One turn moves each row of this set onto another row. After a few examples, where does it send each row asked below?
K_504: [ 10 -13  36  -5   2  -2 -22 -20 -13   6 -27   8  -6  16 -20  13 -13]
K_632: [  7   0 -15   1  16   3 -10  -8 -29 -29  19   7  15  33   3  44   4]
K_134: [ -2   0  -4  30  25 -25   2 -25   9   8 -13  -7 -18 -36  14  -3 -10]
K_119: [-15  -5  -8  -8  43   6 -33   1 -17  14  23  11  26 -33 -10  19  27]
K_614: [  4   5   7  -3   4  12  23  -4 -17  17 -12 -30  30  34  -9   2 -18]
K_3: [ 15 -10  -8  21  24   5 -20 -18 -37 -18  -2  13   9  18 -20  47  11]
K_484: [  4  19   6   1  35  10 -10  28  -5 -20   2  17 -16 -41   0  -8  11]
K_938: [-35  -5   7 -20  13 -14  13  10   2  39 -15   8  20  15 -14  -8   7]
K_536: [-16 -22  28  20   5  -1  12   0   0   9   6  23  -9 -11 -32 -16 -29]
K_831: [-28  -4  10 -24  10 -12  14  19   0  43 -14   8  11   3 -13 -11  13]
K_874: [  7   6  22 -33   5  20 -10  16 -17 -20   3  -1  -2  32   7  16   1]
K_136: [ -4  -4  -3  37  29 -23  -3 -26  14  -6 -11  -3 -19 -27  17  -2 -13]
K_985: [ -2   0  -2  18  32 -34  -5 -22  16  11 -15  -8 -16 -28  10  -5  -9]
K_738: [ -3 -16   2  -1   8   3 -15 -17 -31  -6  12  15  16  37 -26  43 -10]
K_160: [-20  -7 -15 -11  15  -2  -9  11 -13  22  44  36  23   2  21   3 -10]
K_301: [-33   9  -6 -16  36  33  10  29  -5   9  20 -18  -3   0  21   8   3]
K_30: [-22   2  -2  -5  -6  42 -21 -25 -12 -20  34  -6   7 -10  -6  12   2]
K_221: [-23  13  -9 -10  44  16   8  25   2  22  21 -26  -8  -7  24   7   0]
K_103: [ -2 -19 -10  35 -14   9  19 -27   2   5  20  -4 -10  23  16   8  15]
K_146: [-23  15 -34  -1  -3  19 -18 -28 -17  21 -10   3  28  12  15   1  11]
K_207: [  1   3 -22  21  31 -15   7  -9   0 -15  40   3  33 -31   9   5  12]
K_873: [-11 -12  22  16  14   2  18   7   0  19  20  10 -10 -15 -24 -18 -37]
K_329: [  4  -1 -17   3  19   6   2  -7 -36  -4   2  -1  40  31 -19  40  15]
K_318: [  1  19   6  -2  32  12 -15  22  -5 -18  -4  18 -18 -43  10  -3  20]
K_654: [ 29  14   9  22  -1   8   2 -11 -14 -27  -2   1  -6  13  15  -2 -30]
K_314: [-28  11  -8 -13  31  25  15  28  -5  17  22 -20  -3  -6  31  11   5]
K_349: [ 23   8   6   8  33  19 -13 -10 -20  -3 -32 -28  -1   6   7  24  20]
K_12: [ -3  21  -2   4  40  15 -12  19  -6 -24 -11  11 -11 -35   7   1  24]
K_151: [ -2 -37  13  16  23 -17 -18  -8   1   1  40  36  -4 -18  -3  15  12]
K_941: [ -2 -20 -12  30  30 -12  11   2 -18  48  12  25  31  -7  -9   4  14]
K_561: [ 11  -2 -18  24   5 -12   2 -28 -29 -13   0  12  27  30 -11  30 -10]
K_418: [ -2  -3   1  16  -1   5  -4 -29   2 -16  -3  -2  11 -13 -22   8  51]
K_599: [-14 -17  25  17   0  -1  14   2   1  16  20  19 -12 -18 -22 -16 -34]
K_204: [-21   1   9 -27  17 -18   5  26   9  35 -13  15   9   4 -11 -14  14]
K_723: [ -7 -12   1  17 -12  35 -11  -3 -26  24   0  43  -5  17 -12   3  18]

K_146 goes to K_103
K_318 goes to K_831
And these:
K_207 goes to K_160
K_985 goes to K_221
K_938 goes to K_136
K_3 goes to K_329
K_654 goes to K_874

One turn moves each row of this set onto another row. After a few examples, where does it send each row asked below?
K_491: [-14   1  10   7 -29 -30  -6 -23  16  -5  -8 -23  -9  26]
K_521: [ 34  -8  -1 -11  14  -8  24  20 -34 -11   0   2 -20  16]
K_658: [  4   7   2  14 -41 -13  -4 -25  29 -13 -12  -7  -7   5]
K_948: [-10  14 -26  25  11  -5  -4   1 -32  13  -9  -5  40  -9]
K_860: [ 39 -13   9   4 -29 -10  10  -1   1   2 -30  11 -24  -8]
K_457: [-41   2  18 -19   7   8  11  13 -23   2  20  26  -2 -14]
K_147: [-35  12  12 -30  -2 -12  10  -7  23   3  -3   3  -1  28]
K_63: [ 38   7 -10  15 -22 -11   2  -7  19 -11 -33  -6  -5  -9]
K_53: [ -7   1 -17   7 -16   5  -9 -33 -29  32  -8   1  35 -14]
K_450: [  6   8  -1   7   4 -16 -16   0 -38  28  -8 -15  29 -28]
K_226: [-44 -10  -3  -7 -10  -8  -2 -24  -6  -2  24  -2 -20  26]
K_533: [ 45  -3   7  -9 -23 -14  22 -11  -9  -2 -18 -10 -13  12]
K_156: [-10   3 -15  -3  23   7  21  12 -21 -18  30   3 -12  23]
K_158: [ 10  16   1 -10 -37  -2  12 -38  15 -11  -6 -14  -5  21]
K_195: [-15  27  26   6 -32 -15   9  -3  22 -10 -18   0  12 -12]
K_7: [ -5  16 -10   5 -18 -19 -21 -23  28 -23   2 -23   7   0]
K_701: [-21 -25 -15  -2  12  11  17   4 -29   4  14  22 -30  17]
K_54: [ 16  10  21   9 -22  -4  26  16   3   6 -36  17   5 -26]
K_600: [ -1 -23 -17 -22  23  11  -1   3 -31  -2  25  16 -17  -8]
K_708: [ -8  11 -15  23  18 -10 -14   2 -32  19  -1  -8  31 -23]
K_60: [-31  -1   4 -31  20   5  19   5   3   7   2  22  -9  24]
K_509: [ 41 -21 -19  -1   4  10  12   9 -19   1 -20  17 -14 -15]
K_595: [-37   9  -9   4 -13  -9 -10 -18  12 -27  26  -2 -11  14]
K_166: [ 14   7  16 -10   2  -9  26  15  16   7 -38  13  -9  19]
K_366: [  5   6  -5   0 -13  -2 -17 -24 -27  34 -11  -7  26 -29]
K_170: [-15  20 -26  27   8   9  -9 -10 -23  15  -3   1  33 -23]
K_675: [ 21 -27   2  -8   7  -7  12  22 -30   3   2  17 -28  -8]
K_762: [  3   6  -8  14   8 -22  -8   2 -40  20  -9 -18  38 -11]
K_961: [ -6  10 -22  14 -11  14 -14 -28 -20  27  -7   4  32 -27]
K_389: [-17   8 -32  23  -2  12  -3 -17 -25  19  -6   3  34 -11]
K_897: [  1  -9  14 -10   0   8  27  28 -26   7 -10  31  -7 -22]
K_697: [ -9  19  18 -19 -11 -18  15  -5  33   1 -25  -5  -1  28]
K_652: [ 16 -24  -8  20   4  -3  25  19 -20   2 -23  15 -29  15]
K_719: [-22  16 -15  -4  -9  11   9 -26   7 -23  27  -5  -6  29]
K_310: [-26 -14  -5  -4  14  -7   0  15 -24 -16  35  13 -20   3]
K_684: [ 23  -4   7  22 -22 -30  11   2   4   0 -37 -10 -17  16]
K_456: [-26  -4 -14 -16   8  -7 -18 -15  -5 -21  35 -12  -5   1]
K_779: [  0   3  -3  -2  -8 -13  -9 -21 -36  31  -9 -15  36 -12]
K_687: [-48  21  20  -8 -15  -9   2  -4   8 -11  19   2  10  -7]
K_414: [ -5  -3   4 -18  17   5  32  22  -2  11 -17  28 -14  21]

K_366 goes to K_961
K_860 goes to K_658
K_158 goes to K_719
And these:
K_226 goes to K_701
K_63 goes to K_7
K_414 goes to K_166
K_948 goes to K_762
K_897 goes to K_54

